Here are some numbered points:
[ 10   9  22   9  22  -4 -42 -28  -6  39   3 -43  33   6  29  33   1 -18 -29   2 -34  17  38  -7] 0
[ -6   0 -30   7 -36  -6   0   4  34 -15  34  -8  19  26  38  17  13 -37  22 -29 -19 -36  19   3] 1
[-26 -35 -28  -4 -28 -11  19  43  11  -3  40  -8 -10 -11 -14 -47  14 -29 -24   3   5 -42 -28  11] 2
[-44  20 -29 -43   7   1   5  28 -22   0  12 -30  13 -12 -20  20 -17  18   2 -24   3 -18  -8  13] 3
[  6  40  14   5  55 -27   8   2 -31 -13  -4  21 -28  -9 -12   2  27  -3 -39 -18  25   2 -14 -11] 4
[  8  51  34   4  -4  25  -2  -7 -40  11   6   4  -5   3   3  12   3   5   8  -9   5   4   1   4] 5
[ 47  10  30  12  12  20 -38  37  43  30  19  10  16 -15  13  -4  58  28  -9  52  -1  20 -39   8] 6
[ 39  30  10 -19  10   0  16 -28 -28   5 -35 -23 -13   8  10  30 -31   5  20 -30  -7  21  -2 -31] 7
[ 18 -14  29  31  25  -5  -7  10  32   9   8 -13  25 -24  27  13  50  37 -10  26  -6  12 -10 -14] 8
[ 11   6  22  36  16   0   8 -31  38  31   3 -28  36   5  40 -13  44  36  28  47   3  11  30   3] 9
[ 25 -18   7  13  -8  -8   2 -27  19 -22   8  11  34 -29  23   4  26   7 -22  16  -8  38   9 -34] 10
[ 25  32  32   9  -7  17  -3  -7 -38   5   8 -30 -10   0  12  18  13  -5  12 -13  17  11  17 -10] 11
[ 37  29   7  45  66  -1 -39 -12  19   0 -26  31 -43 -10   2 -32  -7  20   4  -9 -44  11   0  60] 12
[ 22 -15 -14  22 -29 -15 -37 -11  -6  -6 -17   7  -9  -8  -9 -29 -27 -29 -62 -20   1   3  -3 -36] 13
[  2 -18  27  10  18  -8  -3 -10  20   4 -15  24  12  72  26  21 -24 -25  33  33 -61  27  35  -1] 14
Which point above is nearest to each new point, looking only along the 4 directions in which the numbered points spread most? Its number follows each.
[ 10  15  25  -5  -9  -9   0 -15  -7 -33 -20 -10  17  58  26  25 -10 -42 -16  23   6  23   9 -12] : 0
[ 24  -3   8 -27  -6   6   0 -10 -14 -36 -38  35  -8   4  -3  17 -22 -26  -1 -22 -22  24 -26  -6] : 13
[ 21 -35  38  27  10  10  11  -1  24 -19   9 -47  22 -23  46  10  -2   2  14  25   6  28  18 -23] : 10
[-25 -24 -28   2  19 -14  -8  -9   7  -8  16  -6 -35  42 -23 -29 -16 -10 -21 -15  25 -39 -25  -3] : 13
[-32  43 -38 -55 -11  -7  -6  17 -49  30   0   0  20  11 -33  25 -12  15  15 -25  -7 -30  18  -8] : 3
[ 15  -3  35   4 -29  -1  14  -1   5  -1  38  26  11   1  31  24  30 -10  20 -12 -17  13   6  10] : 10
[-10   7  -4 -23  47 118   0 -16  23  10 -32 -12 -43  40 -25 -32  -4   6   2  40  33  11 -40  46] : 4
[-17 -25 -16  13  -8  11  14  -6   8  18   4  -9 -41  11 -21 -36 -15 -23   0 -19  -8 -35 -19 -21] : 13
[ -4 -10  -6  -7  -8  15  -3   5 -22  -3  14   3  -3 -29 -36 -25  20 -19 -23   6 -37 -14  14 -16] : 13
[-18 -19 -44  22 -33   8 120  33  28   7  37  16  18   1  23  14  -6 -22  40 -25 -20 -41  22  12] : 1
[-30   4 -30 -31  -2 -18 -28  19   6 -17  38 -16  -4   1 -25 -19 -23   9  13  -4 -38 -39   2  25] : 13
[ 17 -16  39  19  -2  17   6 -17  45 -11  15 -19  15  40  40  -6   0  -9  31  20  39  28 -21   8] : 10
[ -7 -40 -14  21 -34  -8  20 -20  -2  -9  -9   1 -26   2 -27 -22  -9  -7   5 -19  -1 -16 -39 -14] : 13
[-16  -4 -14  -5  -3 -20 -20  36 -21   5   6 -21   0  -7 -42 -24  33   1 -11   9 -44 -18  10 -31] : 13
[ 11  43  21  35 -14 -14  -1  -3  64 -15 -10   8  34  -1  34 -38  79  76 -23  66  39  -5 -22  30] : 6
[ 14   7  26   2 -27 -66  -5 -11 -10   6  19  -1  30   4  17  33 -15 -30  17   4  -1  11  38   5] : 0
